In the data rows, 128 means zero.
Here are some points, one per row:
[ 29 128  81   6 180  66  77 111 157 166 169  63 155  38 164 149  13 179
  76  85 101 120 123 140 152 143 153 159 135  68 162 112  92 104 143 136
 105 166 112 142 138 175  63 152 172 113 115 122]
[109 121 148  66 108 136 161 134 117 133 122  91  68  92 138 116 177 109
 172 138 176 169 103 156  49 113 124 130 125 175 131 127 122 115 111 165
 139  86 100 127 145 146 141 104 107 107 150 159]
[131  91 107  94 148 140 169 129 145 107  87  87 136  91 105 148 147  89
 143 171 147 141  90 122  74 128 103 117 123 189 180 143 124 131  81 175
 159  69 157 158 131 135 127 104 120  89 149 176]
[129  94 150 148 118 136 164 113 117 115 109 129 101 143 116  51 213 132
 117  55 194  94 163 123 143 142 184 128 112 156 123  89 147  95 137 145
 125 104 141  97 152  71 132 122 100 140 170 158]
[ 84 141 134 119 132 130 109 145 127 126 115 136 147 105 176 146  39 173
  90  42  75 106 115 120 161 125 172 132 152 137 125 181 101  72 141 111
 124 127 146 159 130 133  91 118 112 113  86 120]
[131 142 136 136 158 145 166 106 159  97 126 133 130 102 148 150 136 180
 110 185 152 124 183 120  85 135  67 123 151 124  91 108 196  29  95 156
 187 144 131 135 133  87 128 101 217 123  97  80]
[110 113 141  79 111 132 160 140 126 123 117  94  80  96 129 121 159 110
 162 133 173 156  98 151  57 112 131 130 120 171 145 131 110 116 105 170
 136  75 107 134 149 138 137  99  98 111 165 161]
[101 109 109 123 129  92 110 137 109 119 116  73 127 122  76 108 107  53
 152 132 137 125 114 178 148 128 127 197 147 110 103  82 117 159 126  85
 107 135  77 103  97 138 167 181 130  92 125 188]
[202  95 136 146 147 148 165 160  91 163  75 145 131  73 200 172 228  97
  99 173 111 202  56 131 101  98  99  46  82  90  97 158 168 126  93 145
 110  91 153 111 139 129  82 116 106 143 120 112]
[ 20  60 216 129 188 137 123 171 128 138 148 109 133 128 139  61 157 108
  96  52 163  42 113 165 255 151 212 180 144 165 122 106  92 109 171  88
 143  94  95 167 108  91 121  76  20 133 148 171]
[ 83 135  96  65 103  99  99 156 128 114 127 126 158 165  56 120 103  91
 114 129 102 162 171 151 127 133 105 166 149 168 195 104  83 179 163 171
 123  91 113 191 114  81 103 151  84 118 159 169]
[ 63  95 120 105 149  89  79 161 113 134 128  68 128 114 101 115 108  77
 141 114 147  96 107 175 174 139 158 196 134 125 119  99 105 151 128  95
 126 128  88 130 132 133 144 156 115 100 137 175]
[202 216  29 174  70 132  76 131 150 186 160  86  43 255  51 104 106  52
 162  62  71 129 199  30 128  80 202 133 191  50 134  48  83 166 136  40
  85 197 213  53 161 110 115 194 198 129 101 105]
[154 126  16 149 131 130  90 119 103 144 169 193  67 169 120 125  96 155
 173  97 112  87 129  72 185  98 149 115 106 108  83 145 135 160 163 122
 123 151 180 118 211 138 126 153 138 143 144 111]
[126  62  58 101 157 123  80 141 136  92  70 118 225 122  68 159 105  71
 100 145  94 166 175 153 140 151  91 151 160 192 173 120  90 139 142 166
 132  68 157 176  94 116 137 166  98 136 118 145]
[143 179 121 202  71 131 131 162  85 128  88 174 122 126 177 151  16 204
 134  43  50  98 131  96 113  65 161  97 117 133  69 205 169  95 114 109
 132 150 180 128 157 120 110 137 167 131  64  96]
[234 159 224 255 171 207 220  29 180  73 192 225 144 181  94   6 218 113
  98 142 134 158  30 151 175 161  40 103 166  34 174 101 197 255 152  61
  34 191  86   0   0 127 208 175  81 116 115 141]
[ 54 214 196  52 103 102  90 131 106 162 151 115 194 144 120 173 107 140
 111 163 107 146 197 139 124 182 111 138  84 139 174  99 100 167 142 161
 126 122  52 201 106 128 110 101 127 179 175 116]
[ 48 220 188  31  98 100  84 132 104 168 153 106 190 139 127 169 103 135
 103 146 100 139 206 133 125 179 116 151  85 142 176  96  94 162 143 155
 123 121  52 198 107 138 103 112 123 174 180 115]
[130 113 134  86 116 147 181 106 123 118 104  78  88  81 134 122 166  86
 154 158 176 149  95 124  37 128 107 115 115 184 139 147 157 113  78 156
 142  94 119 126 132 148 135 120 139  89 150 166]
[120  22  35 107 209 123  81 202 143 129 169 168  85 167 168 119 157 129
 179 127 170  25  48 141 255 137 180 151  73 119 153 193  58 184 214 108
 149  86 135 155 229 220 165  66   0 159 170 139]
[154 162  22 152 133 144  96 104  88 151 168 186  51 155 113 134  81 145
 167  79  84 103 140  47 169  75 147 109 128 104  56 122 141 140 144 118
 109 158 196 115 196 120 110 165 163 138 133 108]
[226 148 205 234 143 173 195  47 145  92 171 188 131 146 137  41 222 101
 111 177 139 187  22 147 120 153  46  96 143  61 142 129 198 249 156  52
  63 208  62  14   0 145 175 173  87 133 103 126]
[185 132 142 133 134 172 167 147 108  96  77 112 113  77 178 173 151 149
 138 177 118 127 149 122  52  76 107  86  96 149  80 129 208  64  87 120
 178 131 145 123 133 118 132 109 189 147  83  76]
[152 168 141 185  56 104  99 179 125 124  96 170 176 148 175 148  23 206
  72  47  71 128 127 140 157 128 155 101 160 141 168 235 121  87 150 105
  94 140 143 131 146 122 103 125 129  83  56 117]
[142 153  12  89 168 176 119 111 112 109 119 112  55 102 124 128  93  91
 137  95  77 130 129 105 100 109 113 113 184 153  90 147 156  93  98 157
  97 125 201 116 152 107 108 154 155  78 115 129]
[156 136 237 129 114  79 173  86 175 119 112 126 144 113 120 184 228 177
 148 227 211 145 162 143  53 125 116 142 105  98  89  60  89  54 101 149
 205 133  84 161 100 141 155  78 184 206 138  60]
[158 143 120 167  67 136  99 140 124 160 142 179 153 146 148 139  80 161
 102  96  86 146 154 101 167 123 133  89 155 119 130 189 115  93 142 118
  91 139 162 122 153 121 107 131 121 107 118 115]
[140  35 255 206  99  82 148  80 188 126 133 121 235 155 112 179 173 198
 151 255 233 111 184 135  48 195 105 119  72 110  91 106 144 108  59 174
 249 187 125 166  95 134 179  74 234 184 127  56]
These points spread out most along one direction. Take the direction at right angles to it along which they spread out most. Go by this last direction. How far along it is each point below, from 0 to 99? 50 is the average, and the first point above lies past it. One standard deviation of the points above along it is 16.
[154 162  22 152 133 144  96 104  88 151 168 186  51 155 113 134  81 145
 167  79  84 103 140  47 169  75 147 109 128 104  56 122 141 140 144 118
 109 158 196 115 196 120 110 165 163 138 133 108] 28
[140  35 255 206  99  82 148  80 188 126 133 121 235 155 112 179 173 198
 151 255 233 111 184 135  48 195 105 119  72 110  91 106 144 108  59 174
 249 187 125 166  95 134 179  74 234 184 127  56] 79
[110 113 141  79 111 132 160 140 126 123 117  94  80  96 129 121 159 110
 162 133 173 156  98 151  57 112 131 130 120 171 145 131 110 116 105 170
 136  75 107 134 149 138 137  99  98 111 165 161] 62
[154 126  16 149 131 130  90 119 103 144 169 193  67 169 120 125  96 155
 173  97 112  87 129  72 185  98 149 115 106 108  83 145 135 160 163 122
 123 151 180 118 211 138 126 153 138 143 144 111] 31
[ 48 220 188  31  98 100  84 132 104 168 153 106 190 139 127 169 103 135
 103 146 100 139 206 133 125 179 116 151  85 142 176  96  94 162 143 155
 123 121  52 198 107 138 103 112 123 174 180 115] 68
[234 159 224 255 171 207 220  29 180  73 192 225 144 181  94   6 218 113
  98 142 134 158  30 151 175 161  40 103 166  34 174 101 197 255 152  61
  34 191  86   0   0 127 208 175  81 116 115 141] 17
[101 109 109 123 129  92 110 137 109 119 116  73 127 122  76 108 107  53
 152 132 137 125 114 178 148 128 127 197 147 110 103  82 117 159 126  85
 107 135  77 103  97 138 167 181 130  92 125 188] 47
